(in the rows, 128 means zero)
Each path below is one point turned by a fixed rotation once a step. After each direction that follows a path, write how fast that rotation turns it, in degrees a step (0 if it stays still).
Each turn is a multiple of 5 degrees from 10 to 175, or 0.
Each row of a path follows its step; steps can be skipped.
Rotation 1:
step 0: [123 139 127 130 123 122 128 129 122 124 135 135 124 135 116 132 129 126
 130 132 135 127 137 134 123 132 129 128 121 136 125 133 121 119 131 133
 132 126 118 133 129 124 126 115 126 127 123 130 126 123 128 122 124 134
 132 121 130 131 122 125 131]
step 1: [123 126 130 136 130 131 135 126 122 124 136 120 132 128 111 131 125 125
 131 138 137 128 129 129 122 133 134 122 128 128 121 132 124 132 135 134
 127 130 130 126 129 121 118 124 121 123 120 128 131 126 124 128 120 122
 127 127 126 127 120 127 124]
step 5: [123 120 137 133 123 118 129 129 125 130 125 127 115 127 123 128 128 129
 129 129 128 122 139 120 130 117 126 120 119 130 124 124 127 126 128 123
 123 128 131 130 125 123 117 131 125 121 133 133 121 126 131 122 129 124
 127 126 134 129 125 121 117]
step 7: [128 132 134 124 133 121 128 134 123 129 121 128 125 137 125 124 131 125
 127 144 120 133 125 123 119 125 127 125 121 128 122 131 125 128 122 127
 124 130 136 131 134 134 121 132 127 121 129 130 120 128 119 131 121 132
 129 129 128 124 120 119 124]
step 11: [130 130 120 124 124 130 130 133 126 128 137 122 126 133 125 127 131 128
 126 131 138 125 136 126 125 137 119 127 124 125 127 130 129 126 130 123
 126 130 123 137 132 136 120 132 113 131 120 134 124 119 130 125 128 132
 123 131 138 131 120 126 120]
step 12: [129 134 125 123 134 128 138 130 134 121 135 132 130 136 115 131 126 113
 129 136 129 120 139 128 128 130 124 130 127 129 128 127 132 125 126 127
 120 123 129 128 134 130 130 120 121 123 125 126 128 126 138 123 123 125
 123 126 135 127 121 130 126]
step 13: [126 139 133 128 131 127 133 127 121 124 133 132 125 130 119 132 129 118
 124 129 134 129 139 126 129 139 132 120 129 122 127 130 127 126 121 136
 129 121 123 127 134 124 124 133 120 129 122 130 121 131 124 126 121 129
 137 135 134 122 123 130 131]
step 14: [126 127 129 124 129 126 139 134 125 126 134 128 131 135 114 127 134 124
 122 125 128 122 128 128 127 132 132 129 137 124 118 135 136 128 123 129
 127 128 121 125 125 119 127 124 128 131 122 124 134 121 120 135 127 126
 131 128 129 121 114 125 128]
Directions:
[127 126 128 126 127 127 128 130 129 130 129 130 128 129 129 129 130 127
 127 125 126 127 128 129 130 127 126 129 127 129 128 128 126 128 130 129
 126 132 129 128 130 126 127 126 127 130 127 127 129 129 130 128 129 129
 128 127 130 128 127 129 128] | 120
Rotation 2:
step 0: [130 124 127 125 135 128 133 123 124 119 132 137 118 132 131 134 127 132
 132 116 138 136 126 130 121 123 127 131 124 129 115 131 129 124 127 125
 117 124 125 126 124 126 130 122 130 123 131 130 124 117 134 129 123 127
 129 126 124 123 124 128 129]
step 1: [128 136 120 119 132 126 130 134 125 135 121 130 117 134 127 133 127 124
 132 127 127 130 122 122 120 128 130 128 124 129 120 128 127 118 128 131
 131 127 123 126 128 126 136 133 132 131 132 140 131 135 134 132 118 123
 121 125 129 128 120 124 129]
step 3: [123 130 129 120 122 135 126 124 120 119 126 138 125 132 128 124 139 133
 132 127 134 134 139 125 126 118 126 127 117 131 125 127 125 127 123 131
 126 119 127 121 116 132 126 131 120 131 128 130 125 132 125 128 127 132
 127 128 122 125 126 132 125]
step 5: [129 129 126 127 133 135 128 117 126 135 123 140 135 127 133 134 127 133
 128 122 125 128 119 123 125 119 131 134 126 134 121 135 126 117 134 130
 120 132 123 127 131 128 122 137 126 123 127 134 127 118 129 128 128 122
 128 123 130 130 132 132 127]
step 14: [129 125 130 116 123 125 128 123 122 132 121 124 122 129 130 131 138 132
 129 125 134 126 127 128 122 122 126 138 134 132 120 124 130 127 119 128
 132 127 119 131 120 131 123 137 134 127 130 138 121 127 132 131 121 130
 127 118 124 129 127 125 131]
step 16: [125 128 130 123 140 135 128 127 124 118 126 134 135 130 131 126 121 135
 133 128 124 129 131 124 125 121 128 134 118 128 128 127 129 121 130 138
 131 123 124 122 126 126 129 132 127 141 121 138 132 128 133 136 131 128
 123 128 122 130 121 129 131]
step 17: [128 126 126 117 137 134 134 119 121 127 135 134 121 129 130 130 134 135
 126 126 134 134 120 126 135 119 133 134 129 125 126 119 129 124 118 133
 119 122 130 133 130 131 127 127 128 127 131 129 131 132 133 131 131 128
 118 122 131 122 128 129 130]
step 19: [122 127 130 127 131 130 122 129 120 129 121 132 125 134 124 128 132 127
 126 127 131 131 123 126 116 133 125 136 126 127 124 131 125 128 135 135
 132 127 119 122 130 124 121 134 127 136 138 134 130 124 139 122 133 123
 126 117 120 121 128 129 125]
Directions:
[130 131 127 130 126 126 129 131 128 132 128 125 127 128 129 129 129 128
 126 129 129 128 128 128 127 129 129 130 130 130 127 127 129 127 130 130
 128 128 127 128 125 127 125 132 127 127 128 127 130 127 127 128 129 127
 128 126 128 128 127 129 129] | 85
[129 129 127 127 127 127 128 128 131 125 127 127 127 127 128 128 130 129
 125 126 129 129 127 130 128 127 130 126 126 128 127 128 128 130 125 127
 130 127 128 128 126 128 127 128 129 125 129 128 129 127 130 129 129 129
 131 127 128 128 128 128 126] | 100
[128 129 129 128 130 127 127 130 128 128 126 128 128 124 128 129 130 130
 127 128 129 126 127 128 127 128 127 131 129 128 131 129 129 130 126 129
 127 129 129 129 129 126 127 125 130 129 127 127 127 127 129 128 127 126
 125 127 125 126 128 128 127] | 145
[126 128 129 126 128 128 127 126 127 128 127 125 130 128 128 126 128 131
 126 127 125 129 129 127 128 126 127 129 129 127 128 128 129 129 127 130
 128 130 130 126 126 128 128 129 125 128 125 126 129 130 127 129 126 129
 130 128 128 131 127 129 127] | 60
Rotation 3:
step 2: [127 118 128 125 131 121 118 126 133 131 118 130 125 132 124 125 130 124
 131 118 129 129 128 121 124 122 135 128 129 125 128 130 136 131 125 141
 115 128 121 128 133 121 129 140 130 133 129 133 126 132 125 126 129 125
 132 127 130 129 121 124 120]
step 3: [126 126 126 125 122 126 129 128 135 126 127 129 131 135 122 128 131 127
 120 118 124 128 124 123 127 117 130 128 135 129 134 120 127 137 122 135
 117 127 125 118 129 119 119 127 131 139 126 132 136 126 127 124 127 133
 128 120 125 123 129 123 122]
step 6: [130 127 126 122 121 132 124 128 122 133 120 132 119 128 128 129 124 134
 131 124 121 126 131 115 129 124 126 124 126 131 128 125 128 131 118 136
 118 131 126 135 128 133 126 127 131 125 125 125 120 126 132 117 133 131
 127 126 124 136 134 117 117]
step 8: [133 126 132 132 117 128 122 120 125 132 122 133 133 129 125 135 121 126
 128 129 119 121 119 117 131 127 125 128 134 121 132 129 130 128 114 130
 127 125 119 125 134 128 126 122 132 134 125 120 125 129 120 135 132 124
 131 138 128 125 123 126 127]
step 11: [127 121 129 129 131 122 118 129 120 122 125 134 128 132 125 133 131 129
 133 117 120 129 124 124 132 131 138 133 122 129 133 128 133 126 119 145
 124 131 122 137 130 122 130 131 130 132 130 131 132 120 132 130 123 130
 128 132 133 122 134 129 131]
step 12: [127 119 131 130 126 132 134 127 131 125 135 127 132 129 129 133 126 131
 127 116 123 136 125 123 131 120 129 125 125 125 139 121 127 125 115 141
 119 128 127 130 142 132 124 121 129 132 125 131 132 121 128 132 129 136
 129 126 132 124 128 125 131]
step 16: [135 124 129 130 124 124 124 130 129 124 127 133 123 126 121 133 129 136
 120 127 118 132 126 127 127 125 126 130 128 130 126 120 143 122 122 130
 124 134 123 122 127 138 127 130 126 136 125 127 129 132 121 131 135 133
 131 118 142 128 133 127 126]
step 17: [133 126 125 132 116 129 133 125 125 127 126 130 132 130 122 128 124 129
 123 131 114 120 122 126 132 129 128 132 129 120 133 119 136 132 125 136
 126 130 118 132 125 136 133 135 132 138 130 134 126 133 124 131 138 128
 131 127 127 130 129 132 135]
Directions:
[128 127 127 130 128 125 128 131 128 126 129 131 128 127 127 129 129 131
 127 129 126 130 129 129 129 131 130 128 128 128 127 130 127 127 126 126
 128 130 129 127 125 130 129 129 128 129 127 128 131 129 129 127 129 128
 128 129 126 127 130 127 127] | 65
Rotation 4:
step 1: [127 126 126 125 122 126 125 122 137 126 128 127 133 136 138 126 131 123
 126 121 130 127 129 135 120 128 125 118 124 123 125 127 138 130 124 127
 119 118 124 128 122 134 128 132 123 122 147 122 120 123 127 129 125 125
 135 129 125 124 123 126 132]
step 5: [123 122 130 129 123 132 128 130 130 130 131 114 129 121 135 126 126 124
 122 129 123 136 119 123 127 124 129 123 132 134 119 128 129 118 133 122
 124 123 134 130 131 129 126 133 135 128 137 126 128 120 126 124 122 133
 121 118 130 128 136 116 129]
step 6: [128 124 123 122 120 126 125 123 120 128 128 125 138 125 135 134 141 126
 132 123 127 129 123 130 123 125 131 125 125 123 125 122 122 130 133 114
 129 123 130 120 122 133 131 131 133 127 118 129 121 124 129 127 133 132
 124 135 118 137 129 137 129]
step 7: [136 126 128 139 127 130 126 127 126 135 134 130 126 124 127 132 125 129
 133 132 135 130 126 126 122 128 133 133 127 134 130 129 127 129 114 128
 135 118 126 124 114 121 128 128 128 123 131 121 130 138 138 132 134 130
 129 142 125 126 121 124 125]
step 8: [128 134 133 134 130 126 127 128 126 132 125 122 130 134 127 127 130 130
 132 127 112 125 120 122 128 114 130 126 130 133 132 130 128 127 126 129
 128 134 124 130 126 127 137 117 132 134 133 133 139 137 117 132 131 125
 127 129 137 126 121 122 125]
step 9: [122 126 138 117 119 126 126 126 120 124 134 135 127 122 127 125 138 128
 129 126 130 127 129 134 133 118 138 124 135 126 131 124 135 131 127 128
 118 128 128 139 129 132 121 119 136 124 128 124 128 120 125 125 128 129
 130 123 129 123 125 122 124]
step 10: [126 127 123 128 124 136 128 126 121 129 126 132 129 122 128 126 131 131
 121 128 129 128 114 137 125 126 130 126 128 120 117 130 114 134 131 128
 139 125 128 132 139 131 121 131 120 128 133 123 121 127 135 128 120 121
 128 131 125 129 121 123 127]
step 14: [126 124 138 133 126 126 140 123 133 125 135 125 132 127 129 127 127 121
 128 128 124 126 129 136 129 127 126 128 139 123 121 127 121 141 130 127
 125 129 125 127 121 144 132 126 127 133 129 129 126 129 123 119 118 129
 126 126 122 135 125 126 138]
Directions:
[128 129 129 127 127 127 125 130 130 130 126 130 126 124 127 127 128 130
 129 126 131 126 128 131 126 129 127 127 127 127 129 127 126 129 127 129
 130 127 128 128 129 128 128 128 131 128 129 129 127 128 129 128 127 128
 127 131 128 127 129 129 128] | 115
[124 130 129 129 129 130 129 129 129 127 126 128 127 129 129 129 128 127
 126 127 128 127 127 130 128 128 126 129 127 128 129 128 128 129 128 129
 126 127 125 128 128 130 127 131 127 127 127 125 129 129 129 127 126 128
 129 126 129 125 129 131 128] | 35
[127 126 128 128 128 127 127 129 126 127 128 127 127 128 128 130 130 128
 126 132 129 128 129 127 129 126 127 129 127 127 126 129 128 130 128 128
 129 127 128 131 131 129 126 127 130 131 129 127 127 128 127 126 128 127
 128 128 129 129 130 128 132] | 70
